Some points:
[  5 -11  93 -45 -32 -26  16   6  -9  -1 -42  -8  -4 -23   8 -36  20  12
 -27  27  49  15  26 -28  50  38 -30  31   6 -59  16 -20  18  89 -12 -33
   4  26  -2  13  21   8 -12  -7  21 -33  17 -32]
[ -8 -42  73 -17 -12  -5 -19  15  35  35 -23  11  31 -37  41   4  17  -3
 -52  14  34  33  28  -4 -39  17 -15 -21   8 127  93  -3 -16 -43  -8 -45
  67  77 -41  -4  -6  11 -16  28   6  -4   0  14]
[-15 -15 -36 -17  19 -31  25  -5 -12 -55  -4 -65  -6 -48 -10 -36  -9 -37
  16 -27 -13   5 -33 -42  40 -31 -24 -30 -33  63  19 -23 -10  38 -20  43
 -12  -8 -19  -7 -40 -12  -8 -11 -18  -5 -20 -21]
[ -5  -3 -26 -16  15 -21 -30  39   0 -34 -10 -16 -22  33 -26  20 -18  57
  36 -18  36 -38  -8  35  -3 -19  65 -37   2 -50  57  96  30  31 -69   4
 -17  14   4 -15 -24  13  16  -9 -17  25 -17 -27]
[-48  25 -26 -19 -15 -28   9  23  48 -30  47 -34   7  41 -45  -2   2 -21
 -38  38  -2  62  -2  29  -3 127 -46 -17  18 -19  -5   7 -23  10  -1  -7
 -30   7 -12   2   7  14 -11  -5  -2   0 105 -25]
[ 45  38 -22 -32 -38 -30 -21 -30  21  34 -48 -21  -3 -26 -20 -20   7  -1
 -21   1 -17 -23  14  34  -5  59  75  -3 -55 -13 -28 -16 -26 -34   8  20
 -19  99   8  20  21  -9 -17   1  14 -12  64 -35]
[ 19 127  -1 -35 -29   2  64  -2 -12  38   4  -8 -24 -49 -20  -6   6 -21
 -10  12  69   6   6 -16 -24  12  -1 -27  55 -13 -18  -2 -24 -75  -4  20
 -13 -21 -11 -16  21  18 -11  49  -1  78  -7  -2]
[-10 -40 -17 -42  -4 -36   7 -15 -21 -27  -3 -18   5 -29 -19  28   0  57
  84   0 -39 -59   1  30 -39  25 -49 -41 -13 -42  -1 -54  -6 -41   4 -20
 -12 -15 -48 -19  -1  -1  33 -28 -29  -6 -13 -23]
[-17  -1 -14 -14 -37 -15 -33 -14 -19 -47 -37   0   8 -50   1  19  -2  40
  26 -28  -1  54  -2 -68  13  -2  36 -15  21 -43 -12   7  -6 -35  35  34
 -28 -24   3 -20   0 -29 -29 -34 -30 -14 -17  -4]
[  4 -33   2   4 -10 -36  11 -13 -23 -23  17   6 -22 -43  23  -7 -25 -13
 -20  -2 -46 127   1  85   3 -21  -7 -13 -13 -72  36  12 -15 -49   1  11
   9 -21  18 -13 -14   4  16  16   0  -8 -54  -3]
[-48   9   0  -6 -10 -21  -1  21 -21 -17 -43  36  -9 -15 -15 -11 -11 -22
  55   0 -22 -44   0  23 -18 -24  -7 120 -24  33  94  18 -14  -4   7 -18
   9 -23  42 -32  -4  -5  10  34 -20  -8  -2  -8]
[ -1 -59   7  36  48 -36  -9 -31 -21  13  63   6 -21 -13 -20 -18 -11   5
 -20  -6 -24 -31 -12 -37 -19 -13  74   9  52 -23 -23 -25 -20  96 101 -29
 -17  32 -27  -5   0  28  21   2   2   1  40  83]
[ 71  63  -8 -20  54 -45 -35  19  30 127  53   5 -14  28   2  -3  -1   3
  13 -16  19  16  19 -41 -22 -11 -35  -1 -16 -23   2  -6  32  70 126  -7
 -26 -28 -18  -5 -27  15  -3 -11 -15 -20   7  17]
[-26  34 -20  20  52 127  -8 -22  14 -25 -39 -28 -23 -18 -31 -10 -32  44
  -1  -5  37  12 -18   6  -6  -8 -23 -14 -27  -8   9  15 -40   8  52  21
 -34 -30   8   3  43 -29  87  22   8 -13 -33 -18]
[-10  13  75  18  60 -28   3  66 -11 -30 -14 -47   1   2 -19  14   9  34
  84   5 -25  56 -23   9  -5 -18  -1 113  -6  78   7  22 -26 -46  -4  -1
  22  -2  37  12 -13 -23 -18 -34  43 -22 -14  -2]
[100   6 -17  73  26  11  10 -30   8  14   5 102 -23  17 -46 -38  17   2
 -27 -15 -41   3 -17 -20 -15   1  20  23  61  15  -5 -20  50  18   5 -32
 -17  17 -19 -31 -27   2   0 -44 -17 -10  -4  15]
[  1 -18 -41 -14 -28 -43 -39  22 -47 -34 -32 -28 -27  22 -29  -3  13  29
 -40  37 -14 -31  -6  -4  -4 -32 -35 -16 -38   4 -37  24  -6 -33   3  76
   2 -32 -12  13  12   3  20  -2   3 -35 -35  50]
[-27  75 -17   1  -9   5   9 -26  56   8  -3 -43  24  -7   1  30  -2 -10
 -35  39 -46 -26   2 -45  -4  -3  45 -16  64 -33  -2 -15   5 -15 -36   6
  17  32  13  12   7  24  21  39  50 -62  15 -36]
[-18 -36 -45 -12  -5   4   2 -15 -20  24   1 -28   9 -34   1  -8 -40  10
 -10 -20  16   0 -28 -58 -32 -21  -9  30 -51 -46 -19  58   0 -53 -64 -28
   9 -37 -39   7  -8 -18  16 -24   5   0  -4 -18]
[-18 -42 -35 -21 -14 -24   7 -29  -9  -9 -21 -47   0   1 -39  45  -4  43
   4 -12   0 127  -6   6 -15 -43 -11   7 -41  -2 -42 -10  27  37 -32  -2
   5 -15  -6 -14  20 -10 -10  25 -13   2   8 -27]
[ 44   2   3  17  -9  99   5 -23  30  20  95 -55  -5  28 -24 -28  62 -45
  -7 -33 -34 -24  15  17 -25  -8  21   3   1  -4 -10   6 115 -38  32 -30
 -23   7 -35 -13 -18  -9 -25  -6   9   2 -27  43]
[-10   1 -21 -43   1 -17  12  -9 -10 -26  97 104   8 -16  91  26  -9  -6
  35  -5 -17 -21   4  10 127  -5   3  13 -25 127 -27  45  -2 -14 -25  10
 -34 -18 -28   4  51  15  38  -4 -27 -16 -15 -12]
[  1 -29 -14 -34  -7  37 -22  15 -53  -9 -19 -51  -1   6  37   1  16 -47
   1  35 -11  -4  12  37 -36  -9  33 -25 112 -15 -21   9  -5  22 -49 -24
 -19 -13  10  11  26  18  -3 -22  17 -24  63 -40]
[-24 127  -1 -20   0  33  21  32 -36   4  -5  -4   2   9  -8  14 -14   2
 -39  20 104  -8  22  10  -6 -18  30 -25 -12 -14  -8 -63 -13 -17   4 -26
 -11   3  11  45   2   2 -13 -42  -6   3   8  21]
[  3 -54 -29 -27 -18  53  63   4  -9   5 -11  19  28  38 -38 -21  -7  -7
  13  23  38  14  51  -8  -2  11  38 -21  10 -15 -27 -17 -22   5  50  21
 108  22   1  32 -10  21  10 -27   9  14   4 -56]
[ -9  62  97 -13   1   3 -25 -15  35   0 -16  16  -6 -12   2   6  19 -32
  -5  -3  -2 -15 -13  43   6  27   9  -8 -15 -21  21 -10   1   9 -14   4
 127 -45   5   8  10  -3 -13  29  -6 -11  28  29]
[  5 -46  62  26   5 -26  -4 -15 -25 -24  51 -40  31  35  19   3 -14  26
 -23 -21  22 -10  -1 -47 -61  12  -4  63 -23  94  66 -21  -3 -37 -17  69
   4 -46 112   3  11  -2   9  26 -27   6 -12  26]
[-25 -44 -21  19  10 -32 -24 -30  -8 -20 -35   2  -7  11  15  19  -3  -9
 -30 -11 108 -26 -33  52   1 -10   0  42   3 -33 -43 -10  -5 -45  21   0
 -29 -29 -27   3 -29  -4 -16  23 -19 -14 -46 -48]
[  9 -13 -31  -3 -10 -38 -24  -2 -16 -10 -15 106   1  24 -20  27   7 -37
  50  -9  10   8  -9 -23 -45   2  -2 -36 -50  -7 -27  22 -24  31 -24 -20
 -22 -43 -19   3  -1 -30   7  33  28  11 -44 -27]
[ -5  47  -4 -39  14  44  24 -31  -6 -24 -10  34  27  76 127 -14  33 -19
 -29  20 -28  -1  10 -12 -33   2 -26 -13   5 -45  -7   6 -21  -3 -22  11
  11  73   0  25 -24 -12 -17 -14 -52  -2  18 -15]
[-20 -46 -16 -37 -23 -34 -28 -38  -1  19  49   3 -23  42 -34 -16  -8  20
  42 -14  -6 -27 -13  -2  98 -21 -26 -45   2  -7  23   4 -35 -62 -30 -23
   2  -6  86 -24 -30 -23  -1   4  13 -20 -20  11]
[-41 -20 127   9   7 -24   2   1 -18 -20 -31  -6 -21  25 -47  53 -19 -20
 -76  -9 -71 -59  -8  -3 -16 -23 -26  -8 -35  28  -2  38 -21  16   0   1
 -43   7   8  -8 -12 -17 -14 -38  19  86 -31 -39]
[ -8  -1 -48  19   8  -3 -25  -2  -9 -15 -36   2  55  19 127   6  -2  39
   6  -7 -29 -30 -15   4 122  -6 -11  -5 -11  31  -6 -19  21  -3   4   2
  -7 -29   3 -15  40  26  -9 -11  97 127 -11 -10]
[-15 -55 -18 -31 -11  61  17  45  28   2  15 127  21 -45  12  -5  14 -10
 -38  14  -3 -24  -6   9 -16 -12 -29 -23  -6 -48   5 -18  17  -7  -2  62
 -16  14  25  26   4  -3 -41  24  38 -31  64 -14]
[  3   5  12 127  35  98 -12   7  -3  44  -8  16  -9   2   7  -6  19 -36
  67  10 -12  -8  21 -17  37   3 -33 -10 -22 -18 -22 -17  52 -16 -42 -20
 -29  37 -16  -6  18  37 -14  20 -33 -19  19  29]
[ 60   9 -25  81 -48  24  38  23  11  80  54 -43  14  12  -3  -2   0   1
  15 -15  -9 -36   9  28  -4  23  -6  19  45   3 -23   3 -20 127 -24 -11
 -15 -14  -9  -8 -23 -25 -28   5 -18 -14 -32  80]
[ 41 -56 -12 -10  13 -38  18  58 103  -2 -47  -8  -1  -7 -19 -23 -30 -29
   0 -17 -30 -35  10  10 -17  -7   9  -2  48   3 -33 -25  35  19  46 -36
 -33  28  -2  11  -5   7  25  -5 -31 -14  -2 126]
These points spread out most along one direction. Take the direction at right angles to it along which they spread out most. Then take the direction at right angles to both along which they spread out most. Go by this last direction. How many in every 100 of the points above lie lower along it than each point below? Answers are rounded to whole numbers. More than half of the points above lie lower than the first one.
[-26  34 -20  20  52 127  -8 -22  14 -25 -39 -28 -23 -18 -31 -10 -32  44
  -1  -5  37  12 -18   6  -6  -8 -23 -14 -27  -8   9  15 -40   8  52  21
 -34 -30   8   3  43 -29  87  22   8 -13 -33 -18] : 22
[  1 -29 -14 -34  -7  37 -22  15 -53  -9 -19 -51  -1   6  37   1  16 -47
   1  35 -11  -4  12  37 -36  -9  33 -25 112 -15 -21   9  -5  22 -49 -24
 -19 -13  10  11  26  18  -3 -22  17 -24  63 -40] : 43
[  5 -46  62  26   5 -26  -4 -15 -25 -24  51 -40  31  35  19   3 -14  26
 -23 -21  22 -10  -1 -47 -61  12  -4  63 -23  94  66 -21  -3 -37 -17  69
   4 -46 112   3  11  -2   9  26 -27   6 -12  26] : 95
[-18 -36 -45 -12  -5   4   2 -15 -20  24   1 -28   9 -34   1  -8 -40  10
 -10 -20  16   0 -28 -58 -32 -21  -9  30 -51 -46 -19  58   0 -53 -64 -28
   9 -37 -39   7  -8 -18  16 -24   5   0  -4 -18] : 8
[ 45  38 -22 -32 -38 -30 -21 -30  21  34 -48 -21  -3 -26 -20 -20   7  -1
 -21   1 -17 -23  14  34  -5  59  75  -3 -55 -13 -28 -16 -26 -34   8  20
 -19  99   8  20  21  -9 -17   1  14 -12  64 -35] : 68
[100   6 -17  73  26  11  10 -30   8  14   5 102 -23  17 -46 -38  17   2
 -27 -15 -41   3 -17 -20 -15   1  20  23  61  15  -5 -20  50  18   5 -32
 -17  17 -19 -31 -27   2   0 -44 -17 -10  -4  15] : 41
[  1 -18 -41 -14 -28 -43 -39  22 -47 -34 -32 -28 -27  22 -29  -3  13  29
 -40  37 -14 -31  -6  -4  -4 -32 -35 -16 -38   4 -37  24  -6 -33   3  76
   2 -32 -12  13  12   3  20  -2   3 -35 -35  50] : 16
[  3   5  12 127  35  98 -12   7  -3  44  -8  16  -9   2   7  -6  19 -36
  67  10 -12  -8  21 -17  37   3 -33 -10 -22 -18 -22 -17  52 -16 -42 -20
 -29  37 -16  -6  18  37 -14  20 -33 -19  19  29] : 57
[ -5  47  -4 -39  14  44  24 -31  -6 -24 -10  34  27  76 127 -14  33 -19
 -29  20 -28  -1  10 -12 -33   2 -26 -13   5 -45  -7   6 -21  -3 -22  11
  11  73   0  25 -24 -12 -17 -14 -52  -2  18 -15] : 78
[  3 -54 -29 -27 -18  53  63   4  -9   5 -11  19  28  38 -38 -21  -7  -7
  13  23  38  14  51  -8  -2  11  38 -21  10 -15 -27 -17 -22   5  50  21
 108  22   1  32 -10  21  10 -27   9  14   4 -56] : 54
[-10   1 -21 -43   1 -17  12  -9 -10 -26  97 104   8 -16  91  26  -9  -6
  35  -5 -17 -21   4  10 127  -5   3  13 -25 127 -27  45  -2 -14 -25  10
 -34 -18 -28   4  51  15  38  -4 -27 -16 -15 -12] : 65
[-15 -15 -36 -17  19 -31  25  -5 -12 -55  -4 -65  -6 -48 -10 -36  -9 -37
  16 -27 -13   5 -33 -42  40 -31 -24 -30 -33  63  19 -23 -10  38 -20  43
 -12  -8 -19  -7 -40 -12  -8 -11 -18  -5 -20 -21] : 30
